In the data rows, zero lies at 4.5, halfway between 4 and 5.
Here is a table of points, one per row:
[6 4 4 1 2 3 5 2 2 4 4 5 7 4 5 6 2 5 2 4 5 7 6 9 5 4 6 4 3 6 6 5 5 5 7 6 4
 5 3 3 3 6 5 4 5 6]
[7 2 5 3 6 0 5 5 4 6 4 6 4 8 6 4 4 5 6 5 3 4 6 3 4 5 6 7 4 5 5 3 7 0 4 6 6
 1 3 4 6 3 3 3 9 4]
[4 4 5 4 2 7 6 5 9 4 3 1 3 7 7 2 4 4 2 6 4 4 8 5 3 1 4 4 3 6 3 3 3 5 2 7 5
 4 3 4 4 7 5 5 7 4]
[4 7 6 8 3 4 2 9 4 5 1 7 7 7 2 6 4 7 3 5 6 4 4 3 5 4 7 5 7 7 2 3 6 5 6 6 5
 7 2 6 3 6 3 6 2 3]
[5 7 7 7 2 4 2 5 4 3 5 5 3 6 3 3 3 4 2 4 7 4 6 4 4 2 4 6 2 5 4 6 2 2 5 3 4
 5 3 5 7 4 6 4 5 4]
[9 2 5 7 4 4 5 2 5 5 5 5 5 4 3 6 2 5 5 6 3 3 8 8 3 7 4 2 3 1 5 8 4 6 6 6 3
 3 3 4 3 3 1 5 2 1]
[4 4 6 5 6 5 5 4 4 4 3 4 5 2 5 1 5 5 6 5 3 6 3 4 2 4 7 5 5 4 5 5 3 4 7 5 5
 4 1 4 4 4 0 0 3 3]
[3 0 1 5 2 5 4 5 3 2 5 2 3 5 1 9 5 5 6 5 6 2 1 5 5 3 2 4 3 5 2 3 1 2 5 7 5
 7 3 5 3 3 5 3 4 1]
[7 3 3 4 5 3 4 6 5 6 6 7 3 3 2 4 4 4 6 4 5 4 4 3 4 2 6 6 6 5 6 7 8 4 2 2 5
 5 2 7 4 5 4 4 1 6]
[3 9 5 0 2 4 3 6 4 6 4 6 3 4 5 3 3 5 4 4 5 3 6 4 4 6 6 4 6 5 0 5 7 4 6 6 2
 4 8 3 4 4 5 3 2 6]
[4 3 2 5 2 5 5 5 1 6 6 7 1 5 5 3 4 4 6 4 2 2 4 6 4 2 5 6 4 4 6 4 7 7 5 2 3
 6 3 4 6 2 6 7 7 5]
[3 5 1 5 4 4 5 6 4 5 3 1 8 5 7 4 5 3 5 3 6 5 4 2 4 5 0 4 3 3 6 7 7 3 5 5 7
 2 6 4 5 5 3 6 6 2]
[4 0 4 4 7 6 4 6 3 6 6 6 4 7 7 6 5 5 5 3 7 1 3 9 4 4 5 3 4 2 5 5 3 4 6 1 6
 4 4 6 6 6 5 4 6 5]
[3 2 1 4 6 6 1 3 6 3 4 5 8 6 4 8 4 5 5 3 2 7 6 2 4 7 3 4 4 4 1 5 5 6 3 4 5
 4 7 4 1 2 3 3 7 6]
[3 6 5 8 2 6 4 8 1 7 5 7 5 4 5 6 4 2 4 7 4 3 1 3 5 4 6 5 6 5 4 3 8 5 2 4 5
 4 4 1 4 3 4 1 3 8]
[4 5 6 3 2 4 3 5 8 5 3 5 4 3 4 5 4 6 4 5 4 8 5 8 4 8 4 6 4 5 5 5 7 5 3 1 5
 8 4 4 4 4 6 2 3 4]
[4 3 5 7 3 6 6 4 3 4 4 4 7 1 5 3 7 5 6 6 7 4 9 5 2 7 3 4 4 6 8 3 4 4 5 5 6
 1 6 5 7 5 7 6 4 7]
[4 6 6 3 4 5 5 3 5 6 7 3 4 3 4 5 4 3 5 2 1 6 3 5 2 5 5 4 7 5 4 4 3 2 5 4 5
 4 4 3 6 8 2 9 6 4]
[2 7 6 3 2 5 5 4 7 3 2 4 5 7 3 4 6 4 5 2 6 3 7 6 7 3 6 6 4 9 8 3 4 8 2 1 4
 3 4 7 4 5 4 4 5 2]
[3 5 5 6 5 4 7 5 4 5 6 4 4 8 5 6 2 4 3 6 5 5 5 1 4 3 4 5 3 6 4 7 2 6 7 3 3
 4 4 8 3 3 6 3 4 4]
[5 6 3 5 8 3 5 5 7 5 5 5 6 2 4 6 4 5 4 4 5 5 5 8 4 1 4 5 4 2 3 0 3 5 5 4 4
 2 6 2 3 2 4 4 2 5]
[4 7 4 8 2 2 5 5 6 3 4 5 2 5 5 2 2 4 4 4 4 3 2 7 6 5 2 3 3 6 4 3 1 4 3 6 6
 3 6 7 5 7 5 5 6 9]
[6 3 4 6 4 7 5 2 7 6 6 4 4 3 4 4 5 6 5 5 5 7 1 1 5 6 5 3 6 6 3 3 3 6 6 2 4
 3 4 3 7 5 5 3 5 3]
[4 4 4 4 3 4 5 3 8 4 5 5 5 3 8 4 7 5 7 5 4 2 6 1 7 2 4 2 4 3 7 6 3 0 5 2 6
 7 4 3 6 4 8 6 4 6]
[3 6 4 3 5 1 6 6 3 5 6 6 4 2 8 3 7 5 5 5 6 5 5 3 7 7 3 6 4 4 5 6 3 6 2 4 4
 5 1 3 6 7 7 7 2 5]
[4 4 5 1 6 6 6 2 5 4 5 4 6 3 3 2 5 3 3 5 5 3 3 3 7 6 2 6 6 5 2 2 3 4 5 3 4
 8 5 6 7 6 3 2 7 5]
[4 5 5 5 8 8 2 4 3 4 3 4 4 2 6 8 6 8 5 7 3 3 1 2 4 4 3 7 7 8 6 3 6 6 8 5 4
 6 5 6 1 3 0 3 3 3]
[7 5 7 6 6 5 5 5 5 5 5 3 5 1 6 5 3 4 5 2 6 5 6 5 6 7 7 5 4 4 3 5 6 4 4 6 3
 5 4 3 1 2 5 4 6 5]
[5 5 6 3 4 5 4 3 4 5 4 5 5 4 6 3 4 5 6 6 9 7 6 2 3 4 5 3 3 1 7 3 6 5 3 7 6
 5 3 5 5 4 3 8 5 4]
[4 4 6 5 6 1 4 3 0 5 4 5 2 3 4 4 6 3 4 5 5 7 4 5 5 2 3 2 8 6 4 4 3 5 6 1 4
 7 5 3 4 5 4 5 6 4]
[6 8 6 2 4 3 5 7 3 5 5 3 6 6 5 5 7 5 5 6 5 5 4 4 3 6 4 4 6 3 7 7 4 7 4 6 6
 7 4 3 7 2 4 5 4 8]
[4 6 4 6 6 2 4 3 6 6 4 4 8 5 5 3 3 4 3 3 4 3 4 5 2 7 5 6 6 4 5 4 6 5 4 7 4
 8 9 4 3 3 5 4 5 3]
[5 5 4 4 8 6 7 4 3 5 6 7 2 5 5 5 5 4 5 5 5 3 5 7 2 4 6 3 4 5 4 8 6 3 1 4 8
 4 5 4 5 6 6 3 6 2]
[6 2 5 2 5 5 6 4 3 3 2 3 5 6 2 6 7 6 7 5 6 3 5 2 3 4 3 7 4 1 7 6 4 6 6 5 5
 3 5 2 2 6 4 6 5 6]
[3 6 6 6 6 4 4 2 4 5 4 1 4 6 5 2 6 5 6 4 4 5 5 5 6 3 5 5 6 7 0 5 8 7 6 4 6
 5 4 4 7 6 3 4 2 7]
[5 2 5 4 4 5 3 5 2 5 6 4 6 6 6 4 4 4 6 3 2 3 5 3 4 3 4 3 6 2 6 2 6 5 1 7 5
 3 7 6 5 8 6 1 7 3]
[6 2 6 4 6 6 5 7 3 3 3 5 2 6 4 6 2 3 4 2 4 5 5 3 4 4 7 4 2 7 5 4 2 5 4 7 5
 5 7 5 5 3 3 8 1 4]
[4 5 5 5 9 3 3 8 7 2 3 5 4 5 2 6 3 2 3 7 4 2 2 3 3 6 7 3 3 6 6 4 4 8 8 5 4
 6 1 5 4 5 5 5 4 4]
[5 5 2 5 6 6 5 3 4 5 7 2 3 7 4 3 3 5 4 5 3 7 9 7 7 8 6 4 3 2 8 3 4 0 4 5 4
 5 6 4 3 6 5 5 4 5]
[4 5 4 3 5 8 3 4 6 3 5 6 7 6 5 4 6 4 5 6 4 7 2 9 7 3 3 5 6 5 4 6 5 4 5 4 1
 4 6 5 4 4 7 6 4 4]
[4 5 4 2 8 4 3 3 3 5 4 4 5 3 3 5 2 6 2 5 4 4 3 6 6 5 4 2 5 4 4 5 4 4 2 5 2
 2 4 4 4 1 5 6 4 5]
[4 4 5 6 1 4 4 5 6 3 4 3 3 3 4 5 5 4 3 7 4 5 5 5 8 3 8 6 3 3 3 6 2 5 3 3 6
 3 7 8 5 5 6 6 6 3]
[2 5 2 6 6 5 5 4 7 5 5 6 3 4 4 6 7 4 2 2 4 6 3 5 7 4 3 4 6 3 5 6 6 4 4 8 1
 6 7 4 6 4 6 2 6 6]
[7 4 6 5 3 4 6 3 3 2 5 3 3 5 5 3 8 4 4 3 4 6 3 5 4 5 4 3 4 3 2 1 5 3 5 2 4
 4 4 7 5 4 3 5 4 5]
Along one direction, these points spread out more than along any other. Take the direction at right angles to it along which they spread out most. Then take the direction at right angles to both along which they spread out most. Go by this last direction. How far along it is each point below, from 0 to 99? 50 is the average, and the first point above lies past it. One standard deviation of the points above along it is 16.
[9 2 5 7 4 4 5 2 5 5 5 5 5 4 3 6 2 5 5 6 3 3 8 8 3 7 4 2 3 1 5 8 4 6 6 6 3
 3 3 4 3 3 1 5 2 1] >> 31
[7 2 5 3 6 0 5 5 4 6 4 6 4 8 6 4 4 5 6 5 3 4 6 3 4 5 6 7 4 5 5 3 7 0 4 6 6
 1 3 4 6 3 3 3 9 4] >> 50
[6 2 5 2 5 5 6 4 3 3 2 3 5 6 2 6 7 6 7 5 6 3 5 2 3 4 3 7 4 1 7 6 4 6 6 5 5
 3 5 2 2 6 4 6 5 6] >> 38
[6 3 4 6 4 7 5 2 7 6 6 4 4 3 4 4 5 6 5 5 5 7 1 1 5 6 5 3 6 6 3 3 3 6 6 2 4
 3 4 3 7 5 5 3 5 3] >> 49
[3 2 1 4 6 6 1 3 6 3 4 5 8 6 4 8 4 5 5 3 2 7 6 2 4 7 3 4 4 4 1 5 5 6 3 4 5
 4 7 4 1 2 3 3 7 6] >> 50
[4 5 4 3 5 8 3 4 6 3 5 6 7 6 5 4 6 4 5 6 4 7 2 9 7 3 3 5 6 5 4 6 5 4 5 4 1
 4 6 5 4 4 7 6 4 4] >> 57
[4 3 5 7 3 6 6 4 3 4 4 4 7 1 5 3 7 5 6 6 7 4 9 5 2 7 3 4 4 6 8 3 4 4 5 5 6
 1 6 5 7 5 7 6 4 7] >> 56
[4 0 4 4 7 6 4 6 3 6 6 6 4 7 7 6 5 5 5 3 7 1 3 9 4 4 5 3 4 2 5 5 3 4 6 1 6
 4 4 6 6 6 5 4 6 5] >> 31
[3 6 5 8 2 6 4 8 1 7 5 7 5 4 5 6 4 2 4 7 4 3 1 3 5 4 6 5 6 5 4 3 8 5 2 4 5
 4 4 1 4 3 4 1 3 8] >> 73
[4 7 6 8 3 4 2 9 4 5 1 7 7 7 2 6 4 7 3 5 6 4 4 3 5 4 7 5 7 7 2 3 6 5 6 6 5
 7 2 6 3 6 3 6 2 3] >> 43
[4 4 6 5 6 1 4 3 0 5 4 5 2 3 4 4 6 3 4 5 5 7 4 5 5 2 3 2 8 6 4 4 3 5 6 1 4
 7 5 3 4 5 4 5 6 4] >> 56
